In the data rows, 128 means zero.
Some points:
[173, 105, 129, 97, 89, 96, 132, 90, 59, 142, 143, 175, 119, 137, 108, 99, 147, 160, 170, 173, 113, 101, 115,
 88, 111, 67, 68, 114, 134, 155, 155, 147]
[156, 125, 143, 122, 72, 148, 66, 148, 103, 127, 130, 167, 166, 178, 125, 132, 161, 70, 155, 159, 169, 179, 175,
 136, 124, 145, 141, 130, 184, 146, 169, 148]
[149, 173, 177, 157, 125, 95, 120, 130, 142, 87, 85, 103, 132, 149, 183, 143, 130, 113, 134, 145, 176, 160, 174,
 161, 122, 111, 145, 130, 167, 148, 153, 139]
[126, 121, 143, 161, 164, 164, 138, 136, 102, 92, 85, 77, 97, 110, 161, 170, 116, 103, 106, 109, 127, 158, 143,
 168, 135, 148, 135, 158, 158, 140, 131, 133]
[150, 132, 168, 148, 107, 114, 80, 124, 93, 116, 120, 98, 156, 177, 156, 150, 145, 141, 166, 173, 174, 167, 104,
 62, 112, 103, 108, 100, 160, 176, 171, 167]
[75, 176, 176, 163, 152, 149, 126, 128, 78, 80, 115, 75, 126, 145, 174, 167, 154, 95, 110, 72, 125, 117, 144,
 173, 78, 76, 118, 141, 170, 167, 142, 150]
[97, 150, 161, 168, 171, 162, 145, 66, 90, 106, 149, 122, 93, 114, 181, 178, 86, 98, 70, 79, 153, 108, 152,
 174, 149, 120, 151, 187, 171, 143, 153, 153]
[164, 71, 130, 139, 178, 174, 179, 173, 96, 107, 126, 104, 91, 104, 164, 182, 85, 104, 66, 119, 145, 161, 158,
 166, 72, 77, 167, 153, 136, 131, 119, 119]
[74, 107, 109, 109, 138, 178, 181, 148, 140, 90, 98, 105, 89, 67, 155, 171, 130, 82, 152, 154, 173, 173, 173,
 166, 133, 117, 159, 155, 151, 147, 124, 129]
[126, 84, 86, 134, 109, 112, 127, 156, 69, 94, 99, 91, 111, 105, 116, 164, 72, 139, 154, 151, 163, 166, 161,
 135, 81, 105, 163, 165, 125, 118, 114, 61]
[120, 162, 167, 174, 176, 190, 141, 76, 130, 123, 115, 163, 153, 180, 123, 136, 143, 131, 169, 163, 177, 161, 175,
 119, 101, 88, 74, 115, 149, 168, 174, 168]
[126, 146, 127, 175, 184, 168, 156, 152, 128, 137, 133, 164, 168, 178, 59, 124, 106, 70, 96, 107, 131, 137, 160,
 173, 110, 122, 103, 111, 159, 164, 182, 164]
[173, 168, 127, 137, 106, 100, 86, 151, 151, 166, 179, 176, 143, 115, 92, 107, 72, 147, 174, 182, 129, 116, 121,
 103, 95, 160, 96, 84, 145, 184, 171, 172]
[74, 161, 179, 172, 143, 166, 120, 122, 140, 165, 138, 183, 173, 169, 115, 106, 97, 86, 138, 85, 112, 122, 136,
 187, 116, 106, 124, 113, 166, 182, 159, 149]
[95, 106, 134, 168, 156, 177, 178, 126, 123, 88, 81, 113, 167, 162, 162, 97, 101, 148, 99, 101, 119, 147, 154,
 181, 157, 105, 143, 137, 188, 139, 150, 135]
[142, 88, 85, 102, 81, 162, 137, 160, 69, 106, 99, 129, 150, 119, 180, 160, 154, 136, 83, 117, 79, 92, 86,
 87, 162, 181, 99, 108, 121, 116, 76, 140]
[90, 92, 134, 147, 113, 122, 148, 154, 176, 132, 130, 142, 170, 169, 122, 116, 155, 109, 110, 117, 98, 89, 92,
 125, 167, 175, 106, 138, 86, 77, 106, 100]
[152, 97, 76, 96, 126, 137, 158, 161, 148, 156, 152, 157, 152, 126, 110, 74, 158, 164, 120, 107, 76, 114, 102,
 127, 169, 157, 159, 159, 124, 109, 128, 102]
[126, 152, 170, 184, 171, 85, 126, 67, 83, 113, 111, 126, 136, 148, 136, 143, 152, 133, 75, 136, 73, 85, 85,
 64, 122, 75, 165, 153, 141, 125, 124, 120]
[140, 81, 145, 81, 189, 176, 169, 151, 120, 121, 117, 139, 136, 174, 137, 84, 165, 140, 143, 124, 102, 124, 74,
 80, 136, 146, 148, 176, 100, 132, 115, 88]
[122, 111, 95, 121, 135, 114, 182, 145, 123, 65, 166, 132, 185, 156, 156, 134, 156, 126, 89, 75, 89, 81, 107,
 83, 146, 145, 142, 87, 73, 150, 90, 79]
[81, 126, 77, 156, 152, 148, 140, 153, 159, 170, 167, 159, 88, 97, 113, 87, 164, 174, 120, 157, 92, 104, 113,
 80, 132, 150, 163, 162, 110, 121, 102, 115]
[68, 134, 101, 80, 119, 126, 156, 164, 141, 151, 142, 167, 157, 163, 94, 110, 154, 151, 93, 86, 95, 102, 107,
 94, 123, 140, 176, 160, 130, 130, 66, 112]
[113, 162, 72, 65, 133, 165, 142, 175, 130, 129, 136, 169, 181, 157, 112, 78, 147, 147, 95, 91, 120, 74, 121,
 90, 145, 121, 166, 170, 118, 117, 115, 82]
[110, 178, 94, 106, 106, 153, 159, 166, 162, 167, 161, 154, 147, 122, 101, 132, 170, 162, 123, 96, 82, 89, 128,
 98, 128, 73, 176, 159, 121, 88, 73, 111]
[107, 116, 105, 117, 76, 142, 153, 163, 123, 120, 165, 177, 170, 172, 121, 81, 176, 153, 80, 104, 95, 117, 75,
 127, 79, 124, 166, 172, 80, 86, 115, 117]
[100, 97, 137, 78, 141, 129, 162, 173, 161, 183, 175, 141, 120, 76, 99, 135, 164, 181, 140, 80, 103, 112, 87,
 106, 140, 156, 174, 181, 112, 135, 143, 103]
[98, 95, 88, 111, 132, 115, 163, 174, 159, 173, 173, 150, 72, 117, 102, 104, 173, 170, 113, 102, 126, 78, 101,
 105, 70, 132, 173, 161, 131, 62, 114, 121]
[164, 127, 113, 144, 130, 153, 182, 179, 165, 171, 165, 154, 116, 116, 89, 93, 175, 166, 94, 147, 95, 98, 115,
 100, 130, 122, 163, 172, 141, 117, 143, 128]
[134, 132, 168, 182, 141, 148, 125, 75, 160, 143, 148, 104, 121, 59, 75, 92, 147, 161, 126, 118, 119, 116, 80,
 76, 121, 125, 126, 155, 147, 129, 139, 137]
[149, 178, 130, 110, 105, 69, 87, 101, 109, 106, 110, 141, 136, 157, 118, 147, 76, 127, 156, 127, 113, 137, 121,
 158, 70, 115, 162, 154, 154, 126, 132, 137]
[155, 121, 144, 117, 103, 99, 121, 132, 167, 105, 107, 140, 146, 128, 187, 117, 75, 111, 127, 154, 162, 174, 169,
 137, 72, 77, 133, 161, 149, 127, 124, 151]
[181, 61, 110, 93, 83, 94, 104, 82, 149, 111, 119, 187, 181, 182, 128, 165, 136, 153, 176, 172, 167, 122, 117,
 121, 119, 143, 116, 125, 172, 164, 152, 167]
[144, 167, 147, 146, 103, 94, 104, 143, 83, 80, 98, 156, 85, 70, 153, 159, 106, 90, 95, 84, 101, 157, 145,
 153, 153, 156, 80, 79, 96, 80, 106, 100]
[170, 151, 128, 104, 102, 169, 114, 86, 94, 158, 141, 73, 138, 88, 180, 174, 150, 169, 168, 133, 96, 99, 107,
 103, 75, 155, 110, 121, 164, 144, 146, 145]
[139, 156, 163, 127, 109, 142, 103, 100, 156, 106, 73, 98, 101, 136, 156, 154, 117, 101, 120, 133, 102, 145, 144,
 150, 118, 122, 152, 152, 124, 125, 140, 74]
[135, 142, 166, 167, 72, 131, 144, 122, 101, 159, 102, 98, 99, 131, 137, 149, 98, 77, 148, 150, 146, 144, 159,
 129, 155, 130, 164, 138, 130, 119, 92, 138]
[108, 186, 56, 152, 116, 100, 89, 116, 90, 126, 66, 135, 161, 153, 117, 121, 77, 128, 147, 159, 159, 153, 148,
 125, 109, 101, 103, 115, 137, 144, 150, 152]
[155, 109, 151, 100, 126, 85, 112, 114, 149, 183, 171, 131, 135, 82, 74, 150, 132, 107, 147, 156, 151, 176, 169,
 149, 104, 85, 73, 90, 129, 142, 167, 156]
[151, 77, 79, 101, 105, 86, 99, 103, 165, 168, 179, 118, 96, 122, 83, 94, 122, 109, 133, 132, 130, 178, 192,
 133, 108, 92, 134, 83, 120, 172, 146, 164]
[164, 72, 109, 127, 135, 81, 99, 75, 172, 154, 139, 70, 86, 95, 97, 72, 145, 154, 173, 169, 119, 105, 113,
 144, 93, 148, 157, 90, 120, 159, 160, 176]
[160, 130, 114, 78, 78, 125, 84, 150, 170, 154, 140, 112, 115, 71, 82, 86, 144, 73, 78, 99, 132, 119, 132,
 165, 94, 95, 122, 90, 150, 160, 151, 157]
[174, 109, 103, 92, 90, 93, 84, 153, 180, 146, 155, 106, 86, 92, 96, 155, 173, 176, 121, 113, 103, 97, 98,
 133, 151, 85, 118, 136, 96, 171, 169, 181]
[163, 104, 127, 78, 87, 99, 97, 103, 172, 161, 150, 100, 70, 121, 95, 110, 149, 150, 122, 69, 94, 110, 85,
 128, 79, 125, 87, 72, 130, 144, 174, 178]
[167, 159, 101, 80, 97, 87, 108, 84, 180, 155, 176, 113, 72, 94, 129, 68, 74, 140, 170, 170, 169, 163, 111,
 102, 112, 99, 99, 111, 166, 169, 145, 146]
[86, 179, 178, 152, 177, 113, 100, 135, 150, 134, 129, 166, 169, 159, 119, 93, 161, 182, 147, 145, 106, 79, 75,
 110, 192, 68, 144, 123, 185, 142, 136, 141]
[125, 176, 128, 153, 175, 176, 175, 83, 107, 111, 174, 125, 131, 149, 176, 142, 135, 119, 173, 161, 184, 183, 174,
 168, 150, 169, 174, 136, 66, 110, 101, 105]
These points spread out most along one direction. Take the direction at right angles to it along which they spread out most. Go by this last direction. How far along it is each point below, from 0 to 99? The average is 50, and the first point in the table lies past the average. One standard deviation of the points above along it is 16.
[68, 85, 97, 83, 65, 126, 151, 83, 151, 102, 101, 89, 118, 106, 156, 172, 139, 147, 65, 137, 151, 135, 161,
 160, 153, 171, 73, 71, 95, 95, 98, 76] --> 42
[101, 79, 82, 115, 167, 60, 160, 164, 155, 156, 77, 91, 80, 90, 144, 163, 139, 76, 170, 126, 156, 152, 129,
 117, 176, 156, 82, 136, 89, 92, 78, 94] --> 44
[107, 104, 110, 107, 94, 116, 141, 172, 75, 88, 88, 73, 119, 97, 137, 164, 88, 128, 158, 176, 141, 109, 131,
 107, 168, 156, 133, 87, 76, 95, 132, 153] --> 46
[84, 113, 115, 141, 152, 168, 135, 132, 90, 160, 78, 94, 92, 118, 154, 150, 73, 69, 166, 162, 173, 102, 106,
 101, 166, 145, 79, 151, 90, 81, 138, 124] --> 38
[115, 108, 116, 135, 147, 160, 134, 146, 146, 67, 150, 86, 82, 102, 135, 162, 90, 150, 182, 176, 100, 104, 123,
 147, 161, 148, 114, 82, 101, 96, 115, 111] --> 46
[76, 123, 157, 155, 136, 147, 114, 140, 119, 73, 139, 129, 153, 131, 126, 142, 86, 123, 124, 66, 148, 142, 138,
 114, 173, 157, 136, 93, 111, 94, 91, 88] --> 30
[93, 146, 158, 168, 134, 130, 122, 129, 102, 140, 123, 122, 114, 130, 153, 114, 136, 115, 141, 146, 154, 149, 132,
 120, 165, 162, 87, 72, 101, 73, 83, 146] --> 43
[152, 157, 167, 149, 161, 108, 114, 97, 125, 144, 150, 145, 165, 138, 101, 110, 92, 133, 93, 99, 108, 123, 114,
 158, 172, 170, 83, 144, 100, 102, 75, 124] --> 45
[153, 180, 162, 148, 172, 107, 77, 97, 117, 120, 85, 160, 154, 136, 111, 117, 130, 108, 134, 145, 135, 169, 115,
 168, 137, 174, 116, 94, 82, 100, 122, 87] --> 46
[178, 138, 159, 137, 151, 112, 73, 122, 108, 114, 114, 95, 121, 142, 137, 99, 117, 148, 109, 120, 170, 122, 149,
 149, 150, 169, 94, 99, 110, 86, 89, 66] --> 45
[144, 136, 152, 113, 165, 81, 104, 75, 118, 123, 89, 154, 131, 142, 127, 127, 113, 99, 116, 114, 125, 129, 146,
 141, 181, 179, 103, 112, 84, 110, 95, 98] --> 44
